Rotation paths and how fast each direction turns (degrees a step):
Each turn is a multiple of 5 degrees from 10 to 175, or 0.
Each row of a path follows its step; steps can be skipped.

step 0: [ -3.2 -13.1  12.1  -6.8  18.7  24.6 -26.4   8.2  -0.3 -22.0 -15.1 -17.9
  11.9 -21.9   6.9  -7.5  43.3  -5.8 -18.1  23.7 -12.1  -9.0 -23.6 -25.3
 -12.9  -4.5  11.7  -8.3   0.8  -4.4  30.8   5.2  16.7 -23.5  11.6   3.0
  15.0  -6.0 -26.3 -29.6 -41.4 -41.6 -11.6 -10.9  -5.8  10.3  24.1   6.9
 -10.3 -13.5 -18.0  -9.7  24.5 -19.1 -14.7]
step 1: [-11.4  -7.9  -7.5   7.3  34.7  13.7 -35.0  22.2  19.2   3.0  10.0  -6.9
  -4.0 -34.2 -27.4   0.6   9.4   5.8 -41.3  23.5 -13.9   5.2  11.7 -16.8
   8.7   3.4  41.9  19.2  -4.0  10.9   9.3   5.6  17.7  -9.4  -8.4 -13.6
  11.1   9.3 -37.1   7.5  14.8   4.2  -8.8 -30.2 -36.7   5.2 -20.8   7.0
  -9.1  -7.2  13.6 -19.5 -16.7   1.1 -25.5]
step 2: [  5.3  11.9  -5.1  -8.3   6.3   4.4  -8.1  15.9   8.5 -37.7  21.2  21.0
   1.1 -26.4  21.4  16.4 -11.8 -29.1  -9.2  30.5  -1.6  -8.7  -1.5  -2.8
  12.7 -12.8  21.5  10.6 -20.3  25.2 -12.5 -13.4 -12.3 -10.4 -11.8 -21.6
   3.5 -13.1   4.4  35.6  19.5   4.4  33.4 -17.4  -2.6  34.6 -34.4 -11.8
  11.3 -21.4  10.3  29.4 -18.3  14.9 -26.4]
step 3: [ 22.2   9.8  13.2  14.1 -18.6   8.7  26.7 -11.1  17.3  -3.4   2.2  28.6
  13.8   1.8  -0.1  -7.3 -12.4  12.5   6.1  27.4   7.8   3.0 -15.3  -0.2
  50.2 -15.9   5.2 -23.9 -26.2  10.2   0.8 -31.9 -12.9   3.4 -12.6  13.2
 -15.6 -21.4  31.3  21.9 -30.6 -17.4  22.4 -23.3 -21.0  10.6 -15.4  -0.2
 -15.3 -31.9  16.0  10.5  15.1 -20.1   0.6]
step 4: [  8.1  -6.0 -18.2  21.6 -18.4 -22.8 -12.7 -31.5  14.3 -13.9   4.5  16.0
  37.8  -7.7 -32.6  -1.6  -3.6   2.8   5.9  -5.8  10.8 -14.7 -21.3 -20.1
  28.7   8.0  -2.2  -4.4  -6.2  10.8  16.9 -18.5  34.1   9.0  10.8  -3.9
  -3.6  -4.3  20.3  21.1  12.1 -15.2 -41.5  -6.2 -13.1   9.2  12.4  -0.4
 -15.3   0.7  18.8  12.9  14.8 -21.9  54.2]
step 5: [ -1.0  14.1 -31.2   5.9  -5.0 -11.2   6.7   1.4  -2.9 -16.9  25.6 -33.6
   5.6 -17.2 -26.5  -6.9  -7.5  -7.2   5.4 -15.7 -25.7 -30.0 -39.2   2.4
   3.6 -21.8  14.4  11.5   0.2  -6.2  15.3  26.5  11.1   1.4  30.7 -13.3
   5.7  14.9 -13.9  -4.7   3.9 -21.7   1.0  -8.1  26.8  19.5  25.0 -32.5
 -31.9   8.1   8.6  17.5  41.2  -6.8  17.1]
step 6: [ 26.1  23.5   9.2   9.5  12.0  26.0  16.5  26.5   5.5 -20.1  45.2 -37.3
 -20.2   4.5   0.4 -16.0 -21.0   8.0   6.7  10.6  -1.0   1.2   3.3 -11.3
  -7.0  23.7   6.7  28.7 -14.2  18.3  10.4  16.6 -11.8  -5.8   1.0   9.5
   9.3  19.6 -20.5 -16.7  10.8 -17.6  -8.4  12.7  -6.5   1.4  -8.2 -41.3
 -32.1  -7.9   8.7 -31.6  18.6 -25.6  -8.0]
step 7: [ 11.1 -18.1  16.7  -2.6  18.2  -3.9   5.4  -6.5  19.4  -4.3  23.9 -13.8
 -35.5 -15.2   5.6   7.2 -46.3  -1.7 -13.5   2.6  12.3  -7.7   5.3  26.8
   2.5  36.1   4.6  -6.3  -0.1  17.8   7.8   3.2  26.4 -14.8 -37.2  21.5
  18.2 -18.3  -4.5   6.5  31.4 -32.8   3.7  42.3   6.1  27.6 -25.7   2.6
   2.3  -0.4   9.4 -13.1 -16.4  -5.8  -4.0]
step 8: [ 27.1   6.3   9.9  -8.2  18.8  -0.6  20.9 -37.4   7.5  15.3   8.5   4.6
   2.8   9.6   0.3  -9.0 -10.8   2.2   2.8  -3.0  -4.4  12.3 -10.0  32.1
 -15.8  27.6   7.3 -34.8  19.2   5.8  -1.4 -13.0  -1.6  30.0  -5.3 -15.9
  13.6 -20.5 -11.3  21.8  -7.4  -2.2  39.2   1.9  -1.0  64.0 -11.3  24.7
   3.2  19.3   3.4  18.9   8.2 -23.8  -9.5]
step 9: [ 14.8  -4.2  16.5  -6.1 -18.7 -18.5   5.6 -15.1 -13.0  17.2   8.8  -5.8
  35.7  10.4  -2.7 -20.0  12.4 -13.2  -8.7 -19.0   7.2  36.0 -29.8 -22.9
  -5.5  33.2 -15.3   2.3   6.1 -18.0 -27.4 -44.9  11.0  15.8  -9.7  -6.9
  29.2 -26.5 -20.0  -9.4 -18.5  -7.2 -18.4 -11.1 -16.1  22.2  17.3 -15.6
  -0.6 -19.1  -8.1  18.2  15.1 -27.8 -13.8]
Directions:
[  5.4   1.4  10.8  -1.6  -3.1  10.0  12.2  -0.9  -5.9   2.2  -0.9  -5.0
   8.9   3.0   5.7 -10.4   1.5   0.3   7.4   3.6   0.7   4.7   3.8  -5.1
   1.1  -2.0  -2.7  10.4  -3.9  -3.6  -0.7  -1.8  -6.0  -5.1   4.6   4.5
  -0.3   0.6   0.1  -2.9  -9.6 -11.8  -0.6  -9.1   5.3   3.9  -1.6  -4.1
   2.9  -6.6  -6.4  -3.6  -1.0  -1.3  -3.4] => 120
[ -1.9  -2.8  -4.0  -8.4   2.9   9.9  -4.5  -2.6  -7.6  -4.6   3.9  -6.8
   0.1 -10.5   0.3  -0.1   4.0   4.0  -5.3  -0.8  -2.1   6.3   1.3  -1.2
  -4.7   1.1  -5.2  -1.0  -1.9  10.5  -0.6   0.9   3.5   2.6  -1.8   7.7
  -6.8   9.0  -0.3  -3.6   9.2  -7.8   8.6  -4.6   4.8  -7.7  10.9   1.0
 -11.9   1.6  -3.5   0.4  -3.6  -1.3   2.6] => 65
[  1.3  -8.2   0.1  -2.0   0.0  -6.2  -2.8  -6.0   0.1  -2.7  -3.3   6.7
   0.4   0.3  -1.3   5.7   3.5   1.4  -9.6 -13.4   3.3   7.6  -1.3  -1.4
  -6.2  -8.1  -0.6  -2.6  -4.4  -1.4  -0.3  -0.7  -2.4   1.7   3.9  -6.7
  -0.4   0.1   1.8  -0.5  -9.1 -10.7  -7.0  -8.2  -0.9   6.7   1.8  -7.3
  -1.3  15.7   1.6  -8.7   2.1  -6.4  -0.5] => 80
[  2.7   3.7   4.7  -8.0   1.1   0.8 -10.0   6.9  -8.5  -1.7  15.0   6.7
  -0.3  -1.6  -4.0   0.1  -2.8  -2.4   2.2   0.9   2.8  -4.2   2.7   4.9
  -2.1   1.9   3.5   1.3  -0.6 -13.8   8.5  -3.3  -3.4  -0.8  -8.8   4.9
   4.4   4.6  -0.4   1.6  -1.0  -3.1   1.6  -1.7  -2.9   6.5  -3.6  13.0
  -3.5   8.2  -5.1  -5.6  -3.4   1.5  -7.1] => 60
